In the data rows, 128 means zero.
Here are some points, each followed by its number:
tensor([148, 110, 118, 97, 185, 151, 134, 111, 145, 93, 119, 136, 162, 101,
        147, 98, 129, 141, 158, 178, 94, 121, 101, 165]) 0
tensor([145, 58, 155, 104, 150, 131, 130, 185, 182, 160, 95, 111, 169, 141,
        220, 161, 109, 161, 176, 156, 157, 117, 88, 111]) 1
tensor([136, 79, 96, 132, 194, 102, 148, 121, 138, 143, 134, 118, 111, 97,
        165, 111, 99, 113, 154, 153, 130, 130, 112, 125]) 2
tensor([93, 133, 154, 90, 28, 130, 132, 161, 102, 143, 112, 89, 175, 191,
        77, 172, 149, 147, 143, 71, 114, 92, 121, 103]) 3
tensor([133, 152, 163, 170, 48, 125, 125, 145, 121, 184, 166, 73, 99, 170,
        99, 147, 149, 164, 100, 47, 105, 167, 168, 125]) 4
tensor([145, 58, 153, 101, 150, 134, 130, 183, 180, 158, 98, 111, 168, 139,
        220, 159, 110, 160, 177, 159, 154, 116, 88, 114]) 5
tensor([76, 94, 97, 159, 51, 88, 138, 123, 50, 111, 98, 169, 33, 190,
        0, 117, 169, 88, 70, 140, 146, 100, 185, 149]) 6
tensor([129, 70, 61, 143, 159, 157, 156, 108, 113, 153, 153, 129, 91, 116,
        120, 105, 122, 104, 130, 191, 119, 142, 154, 148]) 7
tensor([155, 126, 144, 78, 201, 148, 114, 147, 164, 109, 109, 167, 193, 74,
        204, 99, 111, 128, 162, 132, 110, 125, 112, 128]) 8
tensor([122, 91, 121, 87, 152, 141, 126, 112, 140, 114, 120, 155, 189, 102,
        178, 100, 111, 151, 177, 137, 112, 113, 94, 142]) 9
tensor([114, 186, 185, 110, 100, 151, 92, 158, 169, 145, 118, 80, 171, 135,
        122, 217, 133, 153, 122, 34, 136, 123, 122, 117]) 10
tensor([66, 118, 88, 156, 74, 96, 139, 102, 53, 94, 99, 151, 42, 170,
        33, 128, 161, 72, 83, 164, 173, 80, 158, 141]) 11
tensor([146, 75, 118, 94, 170, 151, 139, 138, 155, 125, 126, 126, 143, 112,
        179, 123, 125, 142, 160, 181, 118, 118, 105, 148]) 12
tensor([157, 122, 109, 98, 194, 145, 134, 129, 127, 94, 112, 147, 162, 113,
        107, 79, 144, 131, 149, 172, 76, 136, 121, 160]) 13
tensor([131, 54, 73, 133, 190, 122, 158, 123, 130, 159, 145, 119, 91, 104,
        156, 112, 108, 104, 147, 171, 126, 136, 133, 133]) 14
tensor([67, 112, 71, 169, 99, 121, 124, 102, 78, 112, 103, 119, 54, 146,
        104, 106, 136, 58, 120, 176, 186, 89, 137, 125]) 15
tensor([168, 183, 180, 123, 127, 115, 121, 147, 142, 74, 151, 186, 126, 138,
        130, 134, 152, 161, 69, 83, 134, 145, 133, 106]) 16
tensor([148, 62, 155, 105, 150, 131, 131, 183, 182, 154, 98, 118, 167, 141,
        219, 158, 112, 163, 170, 156, 158, 119, 88, 112]) 17
tensor([125, 123, 99, 102, 143, 137, 134, 66, 116, 110, 144, 140, 151, 110,
        138, 104, 130, 140, 142, 164, 97, 118, 99, 145]) 18
tensor([73, 136, 102, 161, 52, 102, 147, 94, 49, 90, 128, 139, 42, 163,
        52, 110, 162, 70, 84, 160, 173, 88, 153, 145]) 19
tensor([155, 103, 131, 91, 163, 151, 142, 153, 139, 96, 142, 155, 127, 120,
        130, 89, 161, 134, 127, 145, 101, 131, 132, 152]) 20
tensor([137, 82, 145, 181, 123, 92, 131, 145, 143, 183, 143, 88, 104, 134,
        197, 129, 89, 147, 151, 73, 141, 159, 133, 96]) 21
tensor([107, 62, 168, 108, 157, 132, 114, 208, 185, 203, 69, 51, 199, 149,
        197, 205, 102, 142, 194, 94, 141, 107, 116, 106]) 22
tensor([119, 121, 108, 112, 166, 155, 137, 139, 128, 107, 124, 147, 146, 87,
        150, 86, 105, 116, 149, 147, 101, 124, 123, 152]) 23
tensor([153, 84, 160, 103, 152, 129, 135, 177, 178, 139, 102, 134, 163, 145,
        201, 159, 130, 158, 149, 141, 157, 119, 94, 112]) 24
tensor([90, 173, 91, 194, 52, 154, 82, 103, 65, 114, 163, 164, 46, 135,
        23, 55, 107, 87, 82, 106, 110, 151, 248, 131]) 25
tensor([120, 80, 152, 96, 142, 139, 112, 180, 166, 180, 90, 73, 190, 129,
        198, 175, 98, 141, 193, 126, 128, 110, 105, 109]) 26
tensor([165, 118, 111, 89, 177, 148, 141, 153, 121, 99, 124, 158, 153, 123,
        94, 73, 156, 133, 140, 165, 73, 145, 134, 154]) 27
tensor([64, 97, 79, 194, 85, 124, 125, 119, 89, 123, 111, 113, 57, 140,
        111, 85, 117, 72, 138, 145, 182, 110, 136, 130]) 28
tensor([146, 99, 137, 75, 198, 150, 117, 148, 166, 119, 105, 165, 199, 80,
        212, 104, 108, 134, 177, 134, 117, 121, 105, 131]) 29
tensor([93, 255, 164, 141, 102, 123, 93, 102, 122, 99, 143, 119, 142, 116,
        95, 237, 125, 144, 59, 29, 136, 132, 157, 138]) 30
tensor([145, 106, 132, 174, 175, 59, 129, 114, 155, 151, 134, 115, 111, 88,
        213, 129, 60, 133, 156, 99, 167, 144, 88, 86]) 31
tensor([180, 146, 154, 70, 168, 147, 138, 157, 140, 80, 155, 176, 140, 115,
        127, 95, 172, 144, 101, 124, 87, 138, 135, 135]) 32
tensor([184, 152, 172, 76, 212, 123, 93, 146, 182, 115, 97, 172, 198, 82,
        231, 120, 125, 127, 151, 124, 127, 133, 106, 98]) 33
tensor([121, 67, 156, 104, 130, 126, 120, 178, 167, 180, 87, 80, 188, 148,
        195, 172, 106, 152, 189, 129, 142, 111, 97, 104]) 34
tensor([124, 101, 156, 98, 123, 139, 105, 168, 161, 176, 96, 65, 186, 128,
        188, 182, 98, 141, 189, 126, 126, 113, 102, 104]) 35
tensor([126, 101, 125, 100, 152, 122, 128, 112, 142, 119, 123, 149, 173, 101,
        171, 104, 108, 149, 168, 131, 120, 118, 91, 133]) 36
tensor([64, 103, 87, 157, 85, 89, 134, 109, 58, 98, 82, 161, 41, 178,
        15, 137, 164, 78, 79, 153, 167, 81, 165, 146]) 37
tensor([125, 226, 160, 118, 34, 127, 112, 116, 115, 149, 175, 86, 130, 169,
        67, 186, 161, 179, 82, 28, 125, 148, 126, 126]) 38
tensor([141, 127, 117, 86, 197, 160, 130, 145, 147, 107, 120, 159, 173, 73,
        175, 95, 105, 123, 153, 151, 92, 125, 117, 143]) 39
tensor([131, 134, 96, 177, 86, 153, 146, 90, 99, 146, 171, 122, 100, 135,
        101, 105, 121, 126, 108, 151, 130, 156, 158, 136]) 40
tensor([171, 112, 167, 115, 143, 120, 130, 162, 173, 109, 123, 167, 149, 140,
        196, 140, 130, 175, 122, 132, 163, 137, 91, 106]) 41
tensor([143, 92, 136, 169, 131, 98, 129, 145, 137, 173, 135, 97, 112, 134,
        183, 122, 97, 142, 152, 95, 132, 157, 130, 101]) 42
tensor([170, 156, 105, 108, 211, 84, 107, 111, 125, 154, 71, 95, 155, 132,
        164, 145, 126, 89, 164, 210, 106, 125, 68, 94]) 43
tensor([99, 195, 188, 111, 90, 157, 84, 160, 172, 160, 112, 57, 179, 136,
        112, 238, 129, 149, 129, 17, 135, 118, 125, 119]) 44
tensor([140, 76, 104, 127, 199, 97, 145, 133, 148, 157, 122, 119, 121, 102,
        182, 125, 100, 109, 158, 147, 143, 129, 109, 110]) 45
tensor([64, 87, 62, 186, 95, 132, 125, 122, 91, 127, 111, 114, 58, 134,
        119, 83, 113, 65, 144, 161, 187, 106, 134, 121]) 46
tensor([100, 195, 146, 161, 152, 166, 100, 178, 136, 122, 124, 133, 122, 130,
        76, 169, 123, 103, 74, 85, 105, 120, 222, 127]) 47
tensor([142, 75, 165, 103, 158, 123, 118, 187, 182, 169, 84, 101, 183, 138,
        216, 165, 109, 150, 179, 135, 148, 117, 98, 102]) 48
tensor([119, 188, 155, 115, 38, 138, 148, 132, 124, 156, 181, 77, 105, 194,
        60, 187, 188, 183, 73, 24, 132, 146, 130, 130]) 49
tensor([152, 115, 140, 160, 170, 71, 129, 121, 154, 137, 137, 128, 116, 96,
        202, 127, 78, 140, 143, 101, 160, 144, 94, 91]) 50
tensor([144, 115, 116, 97, 176, 147, 133, 101, 140, 94, 123, 137, 162, 103,
        146, 99, 129, 143, 155, 174, 94, 120, 98, 161]) 51
tensor([190, 150, 166, 66, 163, 142, 138, 159, 141, 74, 162, 181, 135, 125,
        121, 96, 188, 149, 90, 116, 88, 141, 138, 131]) 52
tensor([119, 189, 173, 122, 66, 135, 87, 142, 144, 166, 103, 62, 190, 120,
        138, 204, 89, 142, 161, 77, 129, 135, 101, 81]) 53
tensor([131, 141, 81, 177, 80, 166, 150, 73, 88, 137, 181, 134, 98, 129,
        87, 96, 123, 119, 102, 173, 130, 156, 161, 145]) 54
tensor([173, 111, 162, 99, 153, 132, 133, 161, 169, 101, 133, 168, 144, 131,
        188, 132, 140, 169, 120, 136, 145, 133, 100, 118]) 55
tensor([179, 143, 169, 97, 156, 128, 126, 153, 159, 86, 139, 182, 148, 121,
        174, 118, 145, 162, 107, 116, 133, 140, 110, 113]) 56
tensor([134, 72, 91, 139, 197, 92, 152, 124, 136, 155, 138, 115, 99, 97,
        168, 113, 94, 107, 153, 147, 137, 132, 115, 116]) 57
tensor([144, 106, 111, 111, 170, 150, 137, 106, 139, 105, 128, 131, 149, 104,
        148, 101, 123, 137, 154, 178, 103, 126, 107, 160]) 58
tensor([93, 142, 139, 153, 60, 119, 149, 119, 78, 97, 151, 142, 73, 151,
        58, 125, 156, 99, 83, 118, 147, 107, 169, 158]) 59
tensor([104, 183, 180, 112, 91, 153, 88, 155, 167, 160, 111, 60, 180, 132,
        126, 225, 120, 148, 140, 41, 134, 119, 117, 115]) 60
tensor([81, 129, 122, 189, 73, 93, 137, 104, 79, 111, 124, 114, 60, 151,
        92, 89, 138, 85, 115, 124, 162, 116, 137, 147]) 61
New points follow, each followed by the numbers of its two nearest points above, nearest first.
tensor([161, 84, 160, 109, 149, 128, 132, 172, 179, 129, 112, 146, 156, 139,
        209, 147, 122, 169, 146, 147, 161, 128, 89, 112]) 24 41
tensor([186, 182, 186, 114, 124, 102, 121, 139, 145, 64, 154, 197, 132, 139,
        148, 119, 156, 176, 73, 86, 140, 152, 111, 96]) 16 56
tensor([167, 115, 116, 82, 178, 152, 144, 156, 125, 96, 130, 161, 151, 121,
        95, 74, 162, 135, 136, 161, 71, 144, 136, 157]) 27 13
tensor([167, 141, 115, 110, 199, 90, 111, 123, 136, 154, 75, 102, 157, 135,
        174, 147, 124, 104, 163, 198, 118, 126, 71, 96]) 43 45
tensor([139, 134, 116, 90, 197, 169, 137, 161, 144, 100, 120, 161, 171, 65,
        161, 83, 98, 117, 150, 149, 86, 127, 126, 148]) 39 23
tensor([152, 207, 130, 127, 119, 104, 149, 37, 109, 105, 171, 117, 151, 72,
        134, 143, 99, 117, 131, 138, 122, 148, 66, 99]) 18 36
tensor([70, 208, 111, 201, 161, 184, 73, 124, 123, 109, 124, 139, 101, 109,
        54, 116, 103, 87, 79, 80, 92, 128, 255, 154]) 47 25
tensor([120, 255, 153, 194, 0, 125, 120, 43, 69, 110, 205, 120, 121, 138,
        58, 138, 129, 152, 56, 73, 140, 166, 159, 123]) 38 30
tensor([133, 83, 72, 155, 130, 156, 157, 99, 111, 154, 170, 126, 89, 119,
        127, 104, 119, 114, 125, 178, 124, 150, 153, 146]) 7 40
tensor([81, 202, 128, 180, 141, 182, 99, 142, 114, 100, 146, 150, 97, 113,
        35, 141, 124, 91, 63, 67, 96, 122, 255, 163]) 47 25
tensor([130, 149, 156, 157, 55, 123, 125, 129, 118, 170, 162, 85, 113, 163,
        105, 139, 146, 164, 110, 63, 106, 157, 152, 125]) 4 38
tensor([126, 46, 63, 117, 209, 120, 156, 136, 129, 164, 123, 117, 92, 109,
        127, 110, 124, 94, 150, 190, 112, 128, 137, 134]) 14 7
tensor([153, 144, 149, 150, 148, 55, 133, 119, 153, 128, 139, 132, 107, 103,
        142, 121, 103, 144, 122, 107, 151, 138, 82, 94]) 50 31
tensor([137, 77, 75, 129, 164, 157, 154, 117, 120, 142, 152, 136, 101, 116,
        122, 104, 131, 112, 129, 183, 113, 140, 150, 150]) 7 14
tensor([174, 111, 160, 93, 158, 136, 134, 161, 167, 98, 136, 168, 143, 128,
        183, 127, 145, 166, 119, 137, 137, 132, 105, 124]) 55 56
tensor([126, 144, 115, 183, 49, 144, 134, 101, 103, 159, 178, 104, 88, 142,
        106, 110, 132, 134, 106, 120, 129, 163, 159, 129]) 40 54
tensor([158, 133, 144, 78, 208, 153, 115, 155, 165, 107, 108, 168, 190, 69,
        202, 96, 109, 122, 158, 133, 106, 127, 117, 128]) 8 29
tensor([70, 140, 130, 204, 44, 96, 134, 97, 68, 101, 126, 115, 51, 161,
        86, 87, 142, 83, 106, 114, 172, 114, 141, 155]) 61 19
tensor([78, 182, 114, 177, 140, 174, 101, 138, 111, 105, 136, 144, 91, 117,
        50, 135, 124, 85, 76, 88, 112, 116, 235, 154]) 47 59
tensor([118, 172, 161, 130, 61, 129, 89, 142, 128, 166, 106, 78, 161, 135,
        108, 180, 102, 131, 146, 86, 124, 136, 125, 89]) 53 60
tensor([140, 84, 80, 129, 160, 154, 153, 118, 119, 139, 155, 138, 99, 117,
        120, 104, 133, 112, 123, 177, 114, 142, 151, 145]) 7 14
tensor([102, 107, 149, 93, 75, 129, 138, 167, 121, 156, 115, 85, 162, 177,
        112, 176, 147, 135, 148, 80, 119, 93, 127, 112]) 3 60
tensor([174, 153, 101, 113, 199, 87, 103, 119, 122, 158, 73, 98, 150, 136,
        169, 136, 122, 92, 166, 212, 109, 131, 74, 91]) 43 45
tensor([115, 128, 98, 161, 56, 134, 89, 128, 74, 141, 146, 150, 52, 158,
        44, 61, 122, 93, 100, 135, 111, 148, 217, 116]) 25 59
tensor([140, 167, 132, 101, 79, 114, 130, 38, 106, 103, 162, 133, 155, 134,
        117, 114, 150, 160, 123, 145, 108, 127, 75, 118]) 18 51
tensor([128, 60, 70, 135, 189, 130, 150, 126, 124, 158, 135, 123, 96, 109,
        138, 110, 112, 101, 146, 175, 123, 134, 143, 134]) 14 7
tensor([116, 255, 160, 186, 0, 129, 117, 61, 89, 110, 187, 119, 123, 140,
        52, 156, 135, 157, 57, 59, 145, 163, 148, 124]) 38 30
